Each path below is one point turned by a fixed rotation once a step. After each direction that follows a path, write how fast that rotation turns it, in deg/step (0 if it stays still).
Each turn is a multiple of 5 degrees from 10 to 175, or 0.
Each row of a path follows its step; steps can be skipped.
Path 1:
step 0: [-11   2  -3  13  -2  -7  16   6  -3   1 -13   8   3  11  -1  -4  -3   2
   2  -5 -10  26   0  -6 -16]
step 1: [ -3   8 -11  13  12 -16   2   2 -14 -10  -6  10  -7  -6  -9  -6   4  -3
  -2 -10  -8  -4  13  20  -7]
step 2: [  3  10 -11 -14  -6  -5   8  -7 -11 -11   2   6   2   6 -14  11   3  12
   3  -8 -13 -18  10  -6   5]
step 3: [  3  10  12 -10   9  10  17  11 -13   6   8  -9  13   6 -11   9  11   1
  -2  -1   6  -8   1  -5 -13]
step 4: [  7  -6  23  -4   6   1   2  -3  10   3 -18   1  -1  -6  -8   5  18   5
  17  -6  10   2   8   6 -11]
step 5: [ -7 -13   1  -6 -11 -12  20  -7   8   6 -15 -14  -7 -12   7  -1  -9   4
  -2 -14  -1   2   5   2 -10]
step 6: [ -3  -2   0 -13   1  -1  -3   2 -12  -7  -5  -8   1   3  13  -8 -10  11
 -13   9 -12   4  14  17 -16]
step 7: [ 10   5  -2 -12  -2  -7  12  11   9 -16   6  15  -4  13   4   9  -6  -8
   6  12  -6   1  17   9  -3]
step 8: [ -4   7  -6   8   5  -1  20  -3  -5  -7  -2  -4 -13   3  -2  11  15 -11
   5  19  -9   0   0 -15 -11]
step 9: [-10  -4   0   3   0  -5  -6   7  -2  17  -2  12  -2 -11  -3  10  28   1
  -3  -1 -15  -6   7   1 -12]
Directions:
[-5  0  0  2 -2 -7 -3 -5 -3  5 -6 -2 -6 -7 -2  2  1 -6  0 -3 -5  1 -3  4
  1]
90
[ 1  3  0  0 -1  2 -3  0 -1 11  2 -2  5  7  1  0  1  1 -6  0 -6  5  0  0
 -5]
120
[ -6  -2   1   0   4   3   3   5 -10  -2   1  -4   3  -5   1  -4   0  -2
  -3   3  -1   3  -5  -3  -4]
135
[-4 -5 -3  3  1 -7  2 -5 -2 -3  7  1  3  4 -4  0 -1 -1  1  7 -2  5  3  4
  1]
55
[-1 -5 -5  7  2  0  2 -3  4  4 -3  4  4 -6  3 -7  2  4  1 -2 -1  0  4 -3
 -4]
80
Path 2:
step 0: [-15   5 -12   4   6  -8  -2  -6  -1  -4  -4   8  -9  10  10 -15  -6  -8
   9  10   9  -9  10  11  15]
step 1: [-11  21  -9   9   5  -7  -1   1  -5  -9   3   7  15   9  -5   4 -11   1
  -3  -3   7   5 -14  -4 -19]
step 2: [ -5 -11 -20   3   0   7  -9  11  -5  13  -7   1   7   9  -3  -1  13  -8
   2  -4  11  14  11  11  -5]
step 3: [ -9   7  -7  15   1  -8  10   8  -2   1   5   7  -7  -1   2 -18 -18 -11
   6   3  12 -10   0   8  12]
step 4: [-17  14  -6   2  -1 -14  -3   5  -8   2   1   2   1  17  -7  11  -3   1
 -18  -6   9   2   1  -7 -17]
step 5: [  2 -19 -24  13   2   5  -6   7  -4  10  -1   6   1  13   9  -4   9   3
  -1  10  10   2  -4   6   2]
step 6: [-13  14 -10  10  -8  -5   1  -4   1  10  -3  12  -1 -13  -5 -12 -11  -8
   6  -2  18 -16  -3  -3   1]
step 7: [-18  -5   2   6   6  -2   4  15   0  15   0  -6   7  14  -7  11  -7   5
 -14  -5   7   1  -3   1 -19]
step 8: [  7 -13 -14  11  -9   4   5   8  -3   7  -1   2  -5  11  -8 -11  12  -2
  -7  16  18  -4   1  -3  13]
step 9: [-16  13  -6   3   2  -8   0 -11   6   8   4   3  -8  -2   3  -5  -7   2
   0   5  13 -30  -1  -1 -11]
Directions:
[-6  3  7 -2  1  1  2  0 -3  1 -8  1  0  5  2  1 -6 -2 -4  4 -3  4 -5 -5
 -2]
120
[-5 -1 -2 -4  5 -4  0  2  0 -9  0 -2  2 -3 -2  0 -6  4 -2 -7  1 -6 -1 -5
 -1]
125
[-3  2 -2  9 -2 -1  3 -5  3 -2  1 -2 -2  2 -6 10 -3  3  3 -2 -5  2  2  0
 -1]
125
[-4  2  0  7 -1  5  0  2 -4 -3 -2 -2  1 -3  4 -3  1  0  4  4  0 -4  4 -5
 10]
130
Path 3:
step 0: [  1   4  -8 -19   7   5 -13  -8 -15  14   3  20  -1   0  -5  -3   3  13
   2 -13   4  -4  13   8 -12]
step 1: [ -7   7   4   2  14   5   0   2   0 -22   4 -22   3  -5 -12   9   3  20
  -4  11   2   7  12   8   7]
step 2: [-10   9  -8  16 -14   0 -10   1  -9   7  12  15 -17  -9  16   4   9  15
  -3   0  -3   6  -3 -11   2]
step 3: [ -9 -11   8   1  -9  -4   5 -12  -4   1  -5  -5   9  -2 -29   6   3   8
 -13   0   1   8 -15  -4 -15]
step 4: [ -5   4  -8   8  -5 -11  22  10  -2   1  10  -3 -14  15   2  12   5 -14
   0  10  -4   4  -5  -5  18]
step 5: [ 16 -17  16   1  -9 -13  -8  -8   0  13   4   3  -2   5  -1  -3  -4  -4
  -2 -27  -3  -5  -8  -1   2]
step 6: [ -2  11  23 -11  14   2  17   5  -4  10 -10  -2   5  14  -6   1   8  -9
   5   9   0  -4  17   5   1]
step 7: [ 28  15  -1  16   8   0 -12  -3  -1 -11   2  -7  -8   2  20   1  -1  -3
  -8  -8   0  -8   5   5   2]
step 8: [ -8   0  13   1  -5  22  -7  15  -1   6 -19  10  11  -2   2   4   4  12
   0 -11  13  -2   5  -2 -15]
step 9: [  6   7 -22  12  17  -1   2  -3   4  -7 -14   1   6   9  -2   5  -9   6
 -14  18  -3  18   1  -2  -1]
Directions:
[ 5 -3  2  4  4  9  3 -1  6 -1 -1  4  4  6  6 -2  2 -4 -2 -1  2  0  1  4
 -2]
35
[ 1  2 -2  1  0  1 -6 -7  2 -2  3  2 -6  3  3  2  1 -3  5 -7  1  1 -2 -9
 -2]
140
[ 5  1  0 -5  3 -4  2 -4  2  0  0  5  6  1 -5  4  5  2  2  7  6  1  1 -5
 -2]
130
[-8  0  1  4  7  0  2  2 -2 -4 -1 -3  6  4  0 -2  1 -2  1  1 -3 -2  3 -9
  4]
145
[ 2  1  8 -2  7 -1 -1 -3 -5 -3  2  1 -5 -4  3 -4  3  3  5  0  0 -4  6  5
  1]
60
Path 4:
step 0: [ -7  -2  -5   2   8  -2  -5  16   0   7  10 -13  -1   1 -11 -10  15  -7
  -7  -4  11  11   2  16  -9]
step 1: [  0  -5  -9  14  -6 -10   4  -7   2  12   7  -5   1 -16  -5 -10  -8   5
  -1   4   0  14 -18   9 -10]
step 2: [ 10  -4  -9   4  -6   3   5  10   3   7  -2  -6  12   3  11 -11 -13   7
  -6  26  -9  -2   0   3   4]
step 3: [  1  -3   4   6   7   6   2  -6  -3 -23   3   7   9   2  -4  11 -19   7
 -10  14  -7  -8  -3  -5   3]
step 4: [  2 -12   3  -6  11  14  -3   7  -7 -29  -5  -7  -2   8   3  -5   7  -4
 -10  -5   1   2   9   0  -4]
step 5: [ -6 -12   6 -14   2  -3  -5  -1   5  -6   5   7  -9  -1  -8  -2   3  -5
 -10 -13  11   5 -16  10 -17]
step 6: [  4  -6 -13   2  -4  -8  -4  12  17  12  -2 -14  -4   1  -7  -9  15  -2
  -8   1   2   1 -11  12   0]
step 7: [  0   3  -7  11 -13  -4   3   2   0   5  10   1  16  -8 -14  -4 -13   2
   0   8  -2   6 -13  14  13]
step 8: [ -1   2 -13  11  11   5   9   4  -5  -7   8 -10  12   2   3 -12 -14   4
  -4  17   0   0  16  -1   2]
step 9: [  2 -11  -3   2   3   9  -6  -7 -12 -19  -1  10  -2  -6   5   5 -17   7
  -6   9  -1   4   0  -4 -19]
Directions:
[ 1  5 -3  2  5  5 -5 -2 -4 -4  7 -3 -2  2  4  3 -2 -5  3 -1  9  1 -1  1
  0]
80
[-3  1  2  5 -6  0  3  1  6  6  0 -7  4  4  1  1 -2 -1  0  0  4  8 -5 -3
  1]
65
[-1  5 -1 -2 -2  6  0  0 -2 -2 -2 -1 -6  1 -5 -7 -6  5  1  6  0  0 -1 -7
  4]
65
Path 5:
step 0: [  0  12 -10   3   9  -6  16  -5  13   6 -13  -2 -21   8  -8   9 -14   3
  -4  -7  -3  -2   2  15 -11]
step 1: [ -1  12   3  -3   0   9   6   8  14   9   0  -6 -14 -13  -9   1  -2  13
   3 -14  -8  11   1  21 -15]
step 2: [-10   3  17  -5   2  12   5   5   8   6  15 -17   8  -8 -14   7 -11   8
   3 -15   1  10   7  -4 -13]
step 3: [-24   6   6   4   7  -1   5  -9   9   0  -3 -15   7   5  -2   5 -21  -3
   0  -7  10  14   0 -17  -8]
step 4: [-26  -3  -4   5  -2   3   3   0  15  -4 -20  -2 -11   2  14   4  -4   2
  -7  -4  10  15  -8  -2 -10]
step 5: [-14 -14   2  -1  -9  13  -2  14  15  -2 -11  -4 -13  -5  -5   9  11   9
 -11   0  10  -8  -1   2 -17]
step 6: [ -8  -4   2   4   0  -5   0   5   8   2   1 -13  -6  -2 -20  10   6   8
  11   1  15 -22   7  -7 -19]
step 7: [ -9   1   0  18  12 -12   7 -10  10   7  -1  -7 -14  -3  -3  11  -6   9
  24  -9  12  -9   3   0   2]
step 8: [ -3   1   7   9   5   5   1  -4  20   7  -2  -9 -20 -17   6  16  -6   3
   5  -7   2   3  -9  11  16]
step 9: [  3   6  10  -7  -8   7  -8   6  16   2   8 -22  -5 -11   1  27   5  -5
  -3   3   4  10  -5   2   0]
Directions:
[ 0 -7 -2  4  2 -3 -1 -6 -1  3 -4 -6 -6  0  1 -3 -1 -6 -2 -4 -5  3  5 -4
  2]
90
[ 2 -2  1 -3  3  3 -1 -2  3  1 -2 -1  2 -2 -7  0 -8 -2 -9  2  1 -8 -5 -1
  4]
125
[  0   0  -4   0   4 -11   3  -5   0  -4  -5  -1   9  -1   2   3  -4   1
   1  -2   4  -1   3   3  -1]
100
[ 6  6  0  5  1  4  3 -2  3 -1  1 -1  4 -7 -5  3  0 -1  5 -6 -2  6 -2 -1
  5]
55
Path 6:
step 0: [  5   1  -6   5 -17   3   2   7  -7 -12   9   3   5  14 -19 -12  -7  17
   0   6   1 -20  13   4   3]
step 1: [ 13   1  -6  -4  11  -6   5  -8   7 -10  14   6  -4  19 -19  -8 -12  -4
   8  18 -15   6   2  -2  -1]
step 2: [ 19   1   4 -11  -3   5   5 -20  -6   2  11  -4 -14  18  13 -11  11   4
  -2  -5 -14   7   1   4   5]
step 3: [ -1  25   0 -12   3   6  -8  -8   1   8  12   0  12   9   3  -3   6  11
   1 -17   2  17   4   3 -15]
step 4: [  0   2  -4  -2 -14  11  -6  13   5 -15  -7  -5  10   8 -13  -7  11  11
  17 -24   0   7   2   4   3]
step 5: [ -9   2  -3  -8   0  15   5  -5  -6 -18  -2  13  -9  -5 -25   7  -1   0
  19   7   0  13   1   5  -4]
step 6: [  0  -7  10   3 -10   2  -9 -24  -4  -4   0   7  -6   5   1  -4  19  -7
  19  15  -1   2 -19   5   3]
step 7: [ -7  -4 -12 -18  -4  -5 -17 -24  11  16   2  12   2  -4   0   5  13  -3
  -7  -8   0   4  -8  -1  -3]
step 8: [  3  -7 -18  -1  -3   3 -15   2  -2  17  -3  -2   4  -4   2  -6   7  -2
  18 -17  23   1   6  -9  10]
step 9: [ -7  -6   0 -14  14  -7   0  15  -6 -10 -13  11  -3  -6  -4   6   7 -13
  13  -5  11   9   7 -21  -3]
Directions:
[ 1  3  5  4  3  0  1  2  0  3 -5 -1  1 -8  1  0 -8 -5 -2 -3 -4 -3 -3  7
  3]
0
[-6  1  1 -5  7 -2 -1 -1 -2  3  2  3  2 -1 -6  5 -7  3 -3  0 -4  5 -3 -5
 -3]
175
[ 3  1 -1 -5  7 -4  2 -2  2  0 -1 -2  1 -2 10 -4 -2  4  3 -7  3  4  4 -2
  2]
65
Path 7:
step 0: [ 11  -5  -4  -1  -7  -9   5   6   4   4  -8  22  -8   2 -11   5 -11   2
 -20  -4  -1  -7  -8  16 -20]
step 1: [ -1 -19   0  -2   5  -1  -9   8  -7   1 -19  -1  -9  13 -13  10   9  -9
   5  -6  16 -10   7 -16 -10]
step 2: [  4  -2   4  20  -1  19 -13   2 -12   7 -10  17  21   0   5  -9   6   1
  11   5  -2  -3   4  -2  -7]
step 3: [  6  -7   2   7   8  -9 -23  -6  -4  12   9   6  -2  -9   5   1  -5  -9
 -19  18   5   2 -10  12  -9]
step 4: [ -8  -5  19  -2   2  -3 -15  -3  20   3   1   3 -13  -3   2  -4   5   0
   0 -13  13  -8 -13 -21  -5]
step 5: [ -1   4   5  10  13  -9   3   0   4   3  -3  17  23  10   6   2  19  15
  -6  -3  -7  10  -3 -16   4]
step 6: [  2 -17  10   7  -2 -11   3  -1 -16  14  17   0   8   0   8   3 -12   4
 -20 -14   5   5   9   7   2]
step 7: [-14 -18   4  -9 -21   0   7   4   8  15 -15  -1  -9  -1   6  -3   5   1
 -11 -10  -9  -5 -11  -2 -13]
step 8: [  4 -17   0  -7   3   6   8  -3   6   3 -18  23  11  13  -4  21  -3  -8
   5   7  -1  11  -2  -9   4]
step 9: [-14  -2  -8  19  -6  -3  -8   8  -9   4   6  13  10  -1   6   8 -14 -17
   5  -7  10   3  16   2 -12]
Directions:
[ 7 -4 -3 -1  8 -2  5  0  0 -2  3  6  1  2 -2  2 -2  0 -3  7  1  5 -4  5
  1]
135
[-4  5  1 -5  3 -2 -2 -2 -1  1 -7  5 -6  2 -3  5  0  1  4 -5  2  2 -7  2
  3]
100
[-7 -2  0 -5 -5  2  5 -2  0  2  8  3  0  2  5  1  4 -1 -4 -2  0  7 -1 -2
  5]
35
[ 4  1 -1  0 -1  0  4  0 -7  0  1 -1 -3  6 -6 -2  5  8 -6 -7  0 -3  3  0
 -1]
65
[ 3  1 -2 -1  0 -2  2 10  2  3  0 -4 -5  2  2 -5  0 -8 -4 -3  6 -2 -6  1
  1]
115
Path 8:
step 0: [  0 -14 -16  13   3 -19   1   3  -6  -5  -7  -1  -1  -7 -11  -3  -1   0
 -14  -9   5  -6  -4   5  11]
step 1: [  2 -12  -7  -8  -5   3   4  11  -9 -19  -3   7   3   0  14  -5  11   5
   1 -17   5  -2   2  -5  13]
step 2: [ -4 -14  -2  -2  -8  -9  -4 -11 -12  -5 -14   5 -12  -8  -4   2   7 -13
  -4   4   9  -1 -13 -10  14]
step 3: [  0   5  -4  11 -13 -10  10   3   2  -8  -8  -2   8  -7  -4  -2  11   6
 -10 -15   2 -11  -4   0  19]
step 4: [-11  -9  -6  -1  -3   2   5  -7 -13  -5 -14  20  -1   0  12  -4   1   0
  -9  -9   2   6  12  -9  12]
step 5: [  1  -4  -8   6 -19 -10   7   0  -9  -9   9   6  -4 -11 -10   3  -3 -15
  -5  -2   9   0  -1 -11  13]
step 6: [  1   1  -7  -7  -7  -1   8  -8  -8  -3 -11  -6   4  -8  -3  -6  -3   8
  -1 -25  -4   7  -2  -3  20]
step 7: [-14   2   1  -4   6  -1  13  -2 -16   3   0  20 -10  -7  -1   0   9  -7
   0  -9   8  -6   1 -13  12]
step 8: [ -5  -8   4   5 -13  -9   3  -5  -4  -6   8  -1 -11  -2 -19  -1  -2   0
 -14 -15   5   1   7   7  18]
step 9: [ -4   9  -7 -15  -1  -3   3  -6  -2 -15  -3   7   1  -8  -1 -19   3   9
   1 -13  10   1   8  -9  11]
Directions:
[ 4 -8  2  4  3 -2  3  1  0  0  4  5  0  1 -2 -4  2  1 -7 -1 -4 -2  9 -1
 -4]
95
[-4 -2 -1 -9  7  4  4  3  5 -1 -2  5  5  1  6  0 -1  2  1 -1 -3 -1  1 -2
  4]
130
[-1 -4  4 -3  3  2 -1 -5  4 -4  1 -4 -7  1 -1  0  9  4  1  0  6 -6  0  3
  2]
55
